128 stands for zero in the data rows.
Some points, each followed by its number:
[118 151 110 114 153 104 145 154 106 144 162 121 94 148 131 156 126 145 124 118 115 139 147 82] 0
[93 165 155 140 132 150 130 158 149 166 161 139 91 170 137 171 113 117 100 143 128 68 126 118] 1
[136 129 116 142 109 142 128 126 177 180 148 96 122 120 111 148 162 129 130 95 130 129 138 126] 2
[180 98 117 99 115 131 97 149 71 110 130 184 118 174 175 93 185 118 135 129 95 137 154 96] 3
[69 142 107 110 180 163 84 137 130 135 84 123 147 202 91 111 129 152 114 102 107 181 96 177] 4
[152 142 67 109 138 112 127 87 137 153 149 145 111 146 153 119 120 118 146 59 131 158 111 130] 5
[219 150 92 65 97 153 99 126 105 113 136 118 195 81 134 154 75 163 165 68 109 110 110 115] 6
[159 129 91 87 80 89 157 123 64 101 158 160 159 151 165 140 112 129 146 171 127 119 131 123] 7
[183 169 108 79 91 152 114 97 148 113 162 140 150 145 152 176 138 179 95 154 125 101 167 90] 8
[115 120 211 163 101 115 160 182 104 136 165 74 124 64 97 39 124 87 142 174 100 73 110 116] 9
[78 44 160 122 114 151 124 120 137 100 119 95 84 89 111 90 132 94 75 79 144 87 81 88] 10
[154 165 123 112 61 148 102 186 132 118 143 170 161 104 91 151 138 132 174 191 80 135 80 138] 11
[103 145 125 97 77 104 98 63 118 128 122 103 154 124 202 96 121 109 93 162 117 72 116 131] 12
[160 165 132 101 111 123 105 171 122 130 178 124 103 160 220 152 132 136 169 144 97 139 108 103] 13
[114 141 110 97 118 157 130 155 109 155 134 116 106 163 152 130 172 75 178 134 137 104 139 125] 14
[169 112 133 191 191 75 103 120 161 85 95 181 104 87 92 143 137 128 146 118 119 145 113 145] 15
[76 148 76 95 185 90 157 123 132 142 155 163 78 130 160 72 88 133 79 125 148 137 128 113] 16
[63 140 117 107 103 108 148 112 90 137 130 123 132 171 174 121 116 117 133 184 78 119 146 133] 17
[63 140 116 91 163 177 122 100 106 126 89 155 192 188 140 86 160 164 139 153 197 176 113 150] 18
[68 75 113 95 173 165 96 149 155 151 90 123 154 192 139 121 136 179 101 113 116 165 120 144] 19
[134 157 88 206 183 138 124 100 100 158 108 139 149 105 48 182 111 126 137 92 167 124 129 148] 20
[148 109 115 93 102 135 141 148 147 140 116 124 133 91 117 133 168 132 198 32 188 145 154 95] 21
[166 146 133 113 136 101 226 137 176 139 148 100 125 128 152 161 96 129 124 105 130 136 125 134] 22
[107 145 158 119 107 156 110 106 135 113 174 129 172 118 146 123 108 134 146 139 171 142 175 106] 23
[152 104 145 131 109 140 79 104 159 135 154 113 125 145 124 161 150 64 120 116 142 157 169 117] 24
[59 138 117 90 146 178 135 79 108 123 114 157 155 193 206 100 148 130 165 115 121 139 99 150] 25
[71 119 130 121 156 173 92 136 133 127 72 97 159 121 111 75 87 144 138 81 116 145 92 137] 26
[166 144 22 91 151 72 146 165 135 129 135 197 195 91 136 130 83 170 121 79 147 144 134 121] 27
[168 118 125 139 104 137 119 149 155 162 173 117 98 124 129 138 140 147 139 122 171 132 179 100] 28
[75 112 150 107 148 87 120 129 141 118 127 157 93 170 168 102 117 124 118 114 145 148 113 141] 29
[95 103 144 138 119 145 110 120 169 143 133 125 101 118 76 84 111 123 69 93 135 153 105 120] 30
[145 108 85 122 118 137 121 121 116 134 135 119 138 83 99 78 50 153 126 129 91 136 29 177] 31
[173 130 84 158 150 87 207 102 95 101 74 117 144 103 164 155 212 76 196 146 117 169 80 139] 32
[186 150 89 93 138 109 113 116 159 146 155 114 114 112 123 167 101 163 150 82 85 135 83 102] 33
[105 158 72 118 106 153 87 115 134 161 154 143 171 96 106 132 53 166 95 105 127 110 149 145] 34
[112 167 170 164 149 135 167 103 89 120 99 118 218 106 132 136 153 118 139 153 120 104 177 130] 35
[107 114 181 131 133 97 126 105 113 91 129 163 136 122 127 112 117 144 79 146 65 143 148 143] 36
[160 114 104 173 134 95 162 78 108 146 121 123 115 129 136 154 138 84 167 154 145 137 148 145] 37
[101 171 98 87 108 116 141 107 109 138 125 174 133 168 170 143 132 118 109 154 132 124 146 91] 38
[172 151 125 145 111 187 135 111 121 129 81 102 149 108 157 117 87 149 135 64 120 86 102 157] 39
[168 175 64 83 143 152 125 93 118 128 108 137 117 170 100 197 114 176 85 120 110 109 118 114] 40
[135 74 162 114 99 115 165 99 161 87 102 131 151 129 64 155 155 163 113 108 164 129 158 110] 41
[174 133 99 127 84 123 127 156 145 186 125 83 111 126 116 142 87 97 170 149 121 97 100 125] 42
[134 124 139 95 124 89 145 118 164 134 132 100 114 134 115 141 129 123 113 108 121 137 120 137] 43
[135 142 115 116 139 158 95 118 140 130 158 106 97 150 90 114 88 151 107 121 116 112 133 146] 44
[146 138 107 87 99 128 105 97 101 153 150 102 117 115 144 129 119 116 68 103 148 107 129 135] 45
[14 115 188 126 155 91 168 167 166 82 117 172 134 90 130 113 163 135 100 107 133 151 170 106] 46
[140 106 155 149 127 83 203 167 137 118 107 102 125 50 125 63 127 88 193 124 91 102 120 131] 47
[191 144 137 127 161 102 126 179 89 126 132 137 119 131 63 99 121 145 60 80 93 109 164 159] 48
Which three points above are nearest to each new point? Their numbers follow each, nearest first.
[113 85 192 143 135 100 129 186 111 148 177 171 116 104 111 87 169 88 155 128 206 161 173 78] >> 28 23 24
[150 96 174 162 106 169 71 154 114 94 138 156 151 142 124 69 168 115 176 171 125 117 130 100] >> 3 23 14
[145 88 134 148 166 114 150 58 120 109 88 129 131 119 106 172 150 170 88 121 166 140 103 147] >> 41 43 37
[141 116 95 193 137 139 123 116 161 189 127 117 80 89 88 150 51 94 134 146 132 110 101 173] >> 42 44 20
[120 109 153 121 140 126 138 223 124 99 167 124 128 103 94 115 136 146 175 140 119 104 128 117] >> 0 47 28
[114 94 191 112 113 119 88 121 114 125 155 192 173 116 170 80 146 124 181 117 150 157 167 104] >> 23 3 29
[144 144 127 163 145 137 109 92 164 143 156 167 138 151 149 116 92 121 88 122 102 118 79 136] >> 44 5 43
[200 130 156 130 126 119 99 191 191 177 132 67 86 86 98 96 106 109 155 86 65 87 93 178] >> 42 2 43
[110 90 148 158 149 153 88 122 159 122 110 145 130 189 176 153 170 112 144 83 85 165 177 108] >> 24 19 29
[93 155 113 134 119 176 131 99 164 154 160 103 140 179 161 156 88 100 85 187 160 119 157 120] >> 1 23 38
[142 86 148 142 128 149 128 138 117 111 148 109 149 105 123 90 103 172 73 109 106 63 151 147] >> 44 36 48
[147 147 76 127 171 172 124 132 144 176 157 113 145 31 104 169 88 177 88 110 141 123 109 132] >> 34 33 2
[150 99 126 129 142 118 112 133 151 109 126 117 161 111 110 155 130 153 119 150 92 149 149 120] >> 43 36 2
[156 120 128 220 168 125 131 122 137 112 124 162 134 98 86 134 141 138 121 133 153 152 105 128] >> 15 20 37
[165 134 113 145 161 161 102 99 122 153 137 131 70 164 156 124 91 156 82 52 100 218 81 121] >> 5 44 33
[225 137 110 113 126 70 185 108 61 133 134 79 94 164 112 108 130 122 125 79 109 82 140 73] >> 0 43 45
[148 145 124 132 152 117 133 137 133 125 135 112 142 136 170 91 89 132 119 196 92 130 45 182] >> 31 43 17
[121 158 107 134 56 134 89 124 142 163 158 95 132 94 115 103 78 126 144 118 109 99 89 131] >> 42 34 44
[121 101 127 131 116 132 107 148 114 121 132 197 135 137 151 85 166 117 203 130 149 111 124 151] >> 14 3 29
[72 167 175 134 171 101 147 118 147 129 120 162 135 168 138 126 101 143 83 116 130 156 107 119] >> 29 36 43
[115 157 124 101 140 153 156 87 112 103 90 176 124 134 182 108 115 134 148 95 139 156 61 115] >> 25 5 29
[144 93 105 120 151 171 75 160 130 117 115 138 62 187 183 147 166 137 147 72 63 159 161 94] >> 3 0 13
[122 115 124 133 131 160 129 135 158 122 160 140 67 164 119 158 136 149 69 71 190 139 166 84] >> 28 0 2
[149 106 129 95 108 174 128 94 133 85 120 98 19 174 128 159 77 110 151 146 142 163 97 142] >> 44 43 29
[118 120 107 169 195 153 157 84 126 139 193 106 136 169 93 152 141 130 58 160 148 140 113 155] >> 44 43 2
[97 114 146 210 182 97 131 86 87 119 90 131 85 127 97 68 51 105 79 126 122 92 55 199] >> 31 30 36
[152 157 105 67 157 99 184 136 118 125 135 136 26 100 158 148 141 136 144 68 99 160 133 95] >> 0 5 33
[192 146 121 186 131 108 200 113 126 132 98 136 135 105 100 146 162 135 105 166 112 143 92 150] >> 37 32 43
[122 162 131 198 149 147 126 91 111 124 93 135 161 84 89 130 202 94 136 159 142 118 144 139] >> 35 37 20
[58 144 145 71 195 110 155 100 173 145 148 163 106 145 151 99 93 143 63 109 133 133 110 117] >> 16 29 43
[145 107 126 107 108 117 124 92 116 133 117 164 84 124 158 117 91 79 153 93 94 133 100 125] >> 5 43 29
[128 141 134 146 137 194 41 108 139 113 138 121 162 198 105 153 151 114 106 127 112 131 153 122] >> 24 44 23
[124 122 111 102 133 134 105 134 100 106 96 162 184 145 166 85 180 137 141 105 121 150 165 113] >> 3 38 25
[156 145 107 81 77 117 118 143 140 108 163 172 155 114 153 145 120 149 131 96 94 152 91 131] >> 33 5 43
[104 155 162 120 156 155 134 104 132 109 147 124 97 178 113 129 92 141 121 85 121 92 106 130] >> 44 1 43
[150 89 153 121 93 138 136 133 147 137 147 87 133 57 124 110 134 85 187 55 130 142 167 119] >> 21 2 28
[117 129 105 89 100 152 115 152 93 119 150 110 165 75 101 132 118 128 133 152 133 100 161 130] >> 23 45 34
[162 141 43 86 150 164 171 119 104 137 148 81 150 158 88 159 203 141 157 117 146 74 158 149] >> 14 2 40
[125 168 118 134 85 151 121 117 133 117 117 91 121 110 99 136 108 118 165 136 102 71 93 122] >> 42 44 39
[94 49 154 96 108 0 145 75 110 89 141 127 131 81 134 143 81 83 103 170 115 134 174 96] >> 36 43 7
[128 110 114 159 133 104 140 136 86 148 98 121 141 130 84 163 146 89 170 131 132 92 105 106] >> 37 14 42
[82 123 104 101 180 123 113 117 135 139 128 143 130 137 162 100 102 121 123 139 115 158 63 127] >> 29 16 26
[181 107 166 68 87 87 189 159 93 119 127 129 112 32 130 52 155 110 159 104 98 88 114 142] >> 47 9 43
[48 176 134 100 157 143 149 186 137 169 146 129 124 134 104 92 170 102 136 178 156 147 117 109] >> 14 0 1
[137 79 156 191 82 133 119 110 183 151 112 28 123 63 91 176 112 62 137 92 123 115 126 146] >> 2 24 42
[93 157 96 82 147 167 111 120 122 117 178 176 156 130 126 112 103 128 157 196 164 144 143 109] >> 23 38 7
[126 106 116 132 128 97 177 145 114 116 151 119 142 109 87 116 168 143 110 217 169 140 106 119] >> 43 37 7
[172 125 114 144 123 156 111 136 138 165 92 71 152 144 118 119 137 117 163 53 138 145 171 138] >> 2 21 39
[125 99 220 151 96 146 137 111 172 136 161 132 105 125 161 143 156 90 138 80 121 124 166 94] >> 24 2 28
[116 105 141 145 144 142 106 102 164 101 116 108 104 163 106 159 171 119 67 96 167 128 167 79] >> 24 41 2
[88 134 92 121 133 132 157 176 132 111 147 111 127 99 59 101 98 127 125 163 144 103 101 107] >> 44 30 0
[148 140 152 104 87 94 115 147 135 104 167 147 135 95 153 150 143 152 70 129 99 142 173 129] >> 36 43 8
[140 139 122 153 103 109 110 127 130 153 164 112 97 112 124 138 104 68 162 120 94 104 74 128] >> 42 43 2
[176 133 165 131 98 119 150 143 114 91 113 64 140 109 106 124 169 124 130 106 105 129 151 157] >> 43 2 41
[149 84 165 152 150 81 135 82 170 96 95 105 158 122 110 148 136 146 69 106 171 154 122 106] >> 41 43 30
[155 91 144 155 115 164 107 78 200 133 101 58 118 99 163 124 136 111 153 59 119 124 142 148] >> 2 39 24
[122 98 154 116 101 130 82 161 98 152 116 135 147 177 178 133 158 90 207 78 119 117 194 123] >> 14 3 24
[150 107 86 91 141 140 100 141 83 131 88 166 136 130 131 77 159 138 144 80 135 140 165 115] >> 3 5 21
[104 150 181 111 159 132 141 144 144 173 128 119 118 162 90 131 126 83 146 114 164 152 127 146] >> 43 2 14
[111 118 89 74 128 126 145 148 126 152 109 143 151 68 108 132 76 195 137 101 151 126 124 119] >> 34 27 43
[109 106 153 125 143 129 124 194 163 112 135 154 99 103 101 102 86 134 142 138 119 140 98 116] >> 30 29 43
[145 95 160 108 66 124 123 144 176 134 100 109 147 96 103 103 155 131 160 87 168 134 167 121] >> 21 41 2
[136 114 165 94 128 123 127 103 113 95 123 174 138 96 128 129 124 139 70 147 138 145 171 132] >> 36 23 43
[119 90 154 150 145 128 112 156 180 173 153 104 185 74 93 107 162 132 170 32 182 130 197 116] >> 21 2 28
[53 89 143 75 134 136 130 179 118 142 85 130 169 117 107 75 128 156 167 140 129 109 90 176] >> 26 19 29
[33 115 107 93 177 195 127 158 112 102 68 169 191 191 149 69 150 146 155 156 206 181 128 127] >> 18 25 19
[136 98 107 172 151 103 161 153 109 120 106 124 153 51 82 170 154 90 171 166 140 154 137 144] >> 37 15 32
[152 90 117 145 100 135 102 157 140 151 157 107 137 128 76 99 134 65 166 138 161 113 115 118] >> 42 2 24
[132 150 120 163 105 102 147 137 91 127 129 149 116 103 117 147 159 43 179 198 135 105 111 111] >> 37 14 42
[155 125 131 141 139 86 64 129 114 118 114 133 119 71 101 128 142 107 126 108 100 126 137 138] >> 15 43 36
[147 122 126 120 112 130 142 65 136 72 113 135 126 144 152 215 169 155 51 124 105 137 183 104] >> 8 41 40
[87 131 125 127 101 135 131 143 177 143 136 76 111 124 123 142 126 137 146 111 127 107 114 114] >> 2 43 44
[107 107 149 177 147 90 148 175 84 154 90 154 109 113 122 87 82 101 152 145 113 110 54 211] >> 31 47 29
[172 119 180 135 104 116 156 146 147 105 87 82 134 124 112 135 147 132 96 114 102 127 158 163] >> 43 41 2
